One vector is turned by the same rotation once a tick. Each row is the vector after some number of ticks, and that number follows the row.
The counts run from 0 to 480.
[-11 -20  24  12  36 -24  -9   6   0  -7  -5 -19  20   3  -6  -4  -3  -7
   3 -28  -2 -10  -4  -9   2   9  -5  16 -14 -22 -13  -8  -8 -12 -17  17
 -29  -6   4   0  12  -5  20  -8 -11   8  12  -1  23  22 -70   8  10   6]	33
[  1 -32  18   2  28 -16 -23   4  11 -11 -27   1  28  -5 -16   1  11  24
  -8 -26  -2 -28  13 -23  20  16  12  21  17 -17 -17   4   6 -10  18  15
  -9  -2   4  -7 -15   2  20 -12 -21  -7  12 -20  26  12 -39  -1  -5  -1]	197
[  3 -39  18   6  35 -17 -15  11  -4 -15  -9 -18  19  -4   1  -9  -2   1
  -3 -20   7  -8 -13 -21  -9   8  -6  17 -14  -4 -23 -20   0 -31  -8   1
 -26  -4   1   1  11 -11  13  -7  -5  16   7 -15  13  22 -62   6  14  -2]	133
[-12 -22  31  25  15 -24 -17 -13   7 -17 -20  21  34 -11 -14  20  21  12
 -20 -26  -1 -23   5  -8  18  11  -6  21  16 -14  -4   1  -3  -4  10  32
 -13  -8  -4 -12  -9  -4  20   7  -7 -12   0 -10  28   9 -38 -14 -10  19]	189
[ 21 -30  18   9  18  -6 -10  -5 -12 -31 -14   7  30   1   3   2   7   9
 -14 -18  12 -21 -18  -6  14   1   4  13   0  -9  -9 -13  -9 -14   8  26
 -32  -4 -25   5 -10 -16  30 -11   8  17   6 -24  10  21 -54 -20  -3  10]	57
[ -5 -42  26  12  16 -21 -20 -10 -11 -31 -10  17  27   0  16  13  25  -1
  -8 -12   8   0  -9  -1   7   8  -5  10 -15 -12 -17 -16 -12 -11   0  23
 -13   2  -6   9   7 -24  20  17  -7  -8   4 -21  25  13 -47  -5   0  18]	263
[ -7 -29  25   8  31 -19 -18  -7   5  -9 -10  12  26  -5 -14  10  24  10
   4 -38   4 -34  13  -9  20  15   4  14  -7 -11  -4  -6  -6   7   4  24
 -12  -8   7  -6  -6  -5  21  -2 -17 -11  14 -10  34   8 -44  -3  -7  14]	186
[-14 -33  33  17  23 -25 -21   6 -11 -16  -7  -3  22 -12   9  -1  16   9
 -11  -2  -2  -4  -5 -12  -2  13 -20  10  -5 -22 -13 -20  -2 -27  -9   4
 -21  -1   5  19  16 -12  -5  14 -15  -3   9   5  16   6 -69   2  10  11]	335
[ -5 -33  32  25  20 -19  -6 -12  17 -14 -14  17  34 -14 -16  22  16   6
 -23 -29  12 -23  -2  -5  10   7   2  25   6   1  -5   2  -3 -16   8  28
  -9  -5 -16 -20 -11  10  22   5   4   0   1 -13  28  12 -37 -14 -10   7]	291
[ -9 -19  26  10  20  -9 -21  -7  11 -12 -35   1  37 -14  -8  17  -1  10
 -29 -26  -3 -25   4 -15   7  27  -8  22  19 -17 -14   0   3  -5   2  25
 -10 -14  -8  -1 -17   3  19   6  -8   9 -14 -13  31   6 -36 -11  -8   0]	98
[  6 -33  17   5  36 -16 -11   8  -4 -14  -7 -18  19   1  -8  -7  -6  -4
   2 -25   9 -13 -13 -18  -5   5  -7  18 -16  -9 -20 -13  -2 -26  -9   5
 -27  -7   0   1  10  -6  19 -14  -3  17  13 -12  12  24 -67   5  12  -1]	134
[ -4 -10  25  10  26  -9   5   4   2  -5 -14 -13  31   2  -8  -5 -11   6
 -18 -21  -7 -15  -4 -13   8  22   6  18   6 -26  -7 -11 -11 -18  -9  29
 -30  -6  -6   8  -1   7  22  -7 -16  14   6  -3  33  13 -66   5  -6   6]	431
[ -7 -29  24   0  21 -30 -28  13  -7 -18 -24 -22  13   4   4  -6   8  -1
  -3 -12  -2  -3   1 -11   7   1  -8   4  -5 -40 -25  -5   5  -4  -1  18
 -26   1  -6  10   5 -19  11  -5 -10   3  12  -2   5  25 -68   0  10  -1]	347
[ -9 -11  27  13  17 -18 -12   4   8 -12 -31 -19  31  -9 -13   4 -12   2
 -34 -16 -10 -21  -8 -17  -2  12 -17  18  25 -31 -13   1  -2 -18   2  26
 -16 -11  -5  -2  -7  -1  11   3  -7   6 -10  -5  23   9 -55  -4   0   3]	422
[  6 -17  26  19  20 -17   3   4  -3 -17 -12 -15  27  -6 -13   2  -6  -7
 -23 -16   6 -19 -20  -6   1  -6 -13  14   8 -17  -8  -3  -7 -19  -2  28
 -29  -7 -23  -5   0   0  18  -7  12  18   4  -4  10  23 -69 -15   2   4]	138
[  0 -47  29  18  24 -15 -33  -7   8 -23 -22  13  26 -19   2  22  20  12
 -18 -23  15 -21   1  -6   1  12 -13  17  -3   4 -15 -10  17  -8   3  10
 -15 -10 -22  -3  -9 -11  15   9  10  15  -6 -15   6  16 -31 -22   2  -4]	384
[ -6 -22  31  15  23 -28 -10  12  10  -4 -16  -9  25  -8 -23  -6  11  15
 -13 -18  -6 -22   4 -21  15   3   0  19  19 -28  -6   4  -1 -22   9  19
 -19  -1   5  -6   1   9   0  -7 -17 -11  17   3  24   8 -62   2   2   7]	116
[-10 -33  35  11  24  -9 -16 -10   8 -14 -16  15  38 -16  -2  13  12  18
 -29 -15  10 -19   5 -16   2  30  -9  21   2  -1 -18 -13  -1 -26   0   7
   7  -2   0   9  -1  10   1  16 -15  -2  -4 -11  38  -2 -41  -5 -11  -1]	404
[-12 -39  29  22  32 -24 -32  -2  18  -9 -27  -2  26 -15  -4  16   7  12
 -17 -26   2  -8   7 -18  -4  22  -7  29   3  -6 -22  -5  20 -18  -1  -1
 -16  -8   0 -10  -4  -5  12   5  -5  11  -5 -10  13  20 -34   3  12 -11]	203
[ -7 -15  25   6  28 -18 -24  11   2  -4 -24 -27  22  -5  -9  -6  -6  11
 -14 -16 -12 -18   6 -19   6  20  -9  17  10 -36 -15  -6  10  -9  -5  12
 -28  -9   2  13  -2  -5   8  -7 -16  12   5   4  12  16 -65   5   7  -4]	24
[-17 -46  27   4  33 -20 -27  -1   5  -6  -8  13  18  -9  -1  16  31   6
   4 -31   7 -20  10  -7  12  19   5   7 -20  -3 -12 -13  -1  -1  -3  18
 -11  -4   5  -1   1  -8  13  10 -18  -9  12 -11  35   7 -40  -4  -3  10]	184
[ -5 -18  29  13  20 -15 -26 -11   0 -21 -23  16  33 -14 -15  16  19  17
 -17 -19   4 -43   2 -11  19   6 -19  16  18 -14  -6   3   2   6  14  22
  -7 -12  -8  -3 -14  -7  14   1  -3  -8  -3  -9  17   7 -41 -21  -6  13]	87
[-10 -28  27   6  26 -24 -23  12 -15 -15  -7  -8  20  -7   6  -9  15   8
  -5  -5  -3 -11  -5 -14   2  10 -18   9  -5 -23 -14 -19  -2 -20  -8   4
 -21  -2   8  18  15 -14  -6   7 -15  -7  17   2  17   7 -69   5   9  10]	336
[ -5 -34  29  20  16 -21  -9   2   8 -17 -19   1  32  -5   1  -4   1  13
 -30  -9   1   2 -11 -19  -1  14  -1  28  13 -15 -18 -10  -6 -45  12  10
  -9   5   2  -2   3   4   4   8 -14  -4   0 -18  32   9 -49   9   0   4]	120
[ -2 -19  34  16  23 -23  -2   9   9  -3 -12 -12  23 -12 -32  -3   4   9
 -24 -17   7 -30  -3 -15   5   1  -5  18  14 -17  -8   5   3 -25   7  19
 -17  -3 -11 -11   1  22  -4  -6  -3   5  14   8  19  10 -65  -8  -2  -4]	218
[  9 -44  22   4  28 -13 -22  -5  -5 -26 -12  -3  19   3  11   5   7   0
  -1 -20  19  -5  -3  -5   1  11  -1  11 -23  -7 -25 -17   6 -13 -10   8
 -23   1 -15   8   7 -19  26  -6   2  23   8 -21   4  28 -56  -4   8  -6]	457
[-21 -46  35  23  17 -32 -33  -2  13 -16 -24  14  29 -14  -4  17  30  13
 -20 -16   3  -5   7 -13   7   9  -7  19   8 -11 -15  -2   9 -14  11  13
  -5   0  -1 -11  -1  -8   3  18  -9 -13  -1 -11  21  11 -30  -6   3   5]	192
[ -7 -17  27  14  30 -24  -5   8   0  -5  -5 -19  20   0 -12  -1  -4  -6
  -2 -25  -3 -15  -7  -6   3   7  -7  14  -6 -28  -6  -6  -9  -9 -14  24
 -32  -6   0  -2   8  -4  20  -9 -11   7  14   5  18  21 -70   3   6   9]	34
[ 16 -25  22  -1  16  -3 -17  -2 -24 -32  -9  14  28  -3   1   0  17  17
 -12  -6   9 -30 -11  -7  19   3  -5   4   3 -14  -6 -16  -7  -8  10  26
 -21  -4 -20  17  -4 -13  16  -2  -1   4  13 -17  16   8 -61 -21  -7  16]	158
[  2 -31  23   3  27  -5 -11  -7   9 -16 -16  11  32 -14 -15  21  10   3
 -25 -33  15 -42  -7 -14   4  11  -8  14   1   5 -13  -2  -5 -10   8  27
  -1 -13 -17 -10 -15   5  16   3   5   6  -6 -17  31   5 -40 -24 -13   3]	392
[ -4 -22  30   6  29 -13 -30 -16  -4 -17 -12  16  31 -11 -16  11  22  13
   2 -26  10 -45  14  -7  18  10 -17  16   4 -12  -9   1   1  12   7  11
  -4 -10   5  -1 -10 -10  22  -2 -10  -9  11 -10  18   8 -47 -11  -6   9]	85
[ -8  -6  38  23  13  -9  -1 -10  -8 -16 -13   0  37  -7  -3   3  -1   9
 -30  -5  -4 -17  -8  -8   5  20 -13  18  16 -28  -4 -13  -9 -20  -9  19
 -23  -7  -8  17   5   4   8   7 -11   6  -1   7  23   3 -67  -4  -6   8]	331
[  2 -45  27  -8  34 -16 -20   0  -5 -19  -1   4  14  -3  -4   9  25  -8
   3 -26  24 -23   1  -4   6  -1  -2  -2 -31  -4 -21 -10  -2  -3  -3  21
  -5   0 -14  -1   6  -9  16   0   1   3  16 -14  19  19 -62 -15  -4   1]	468
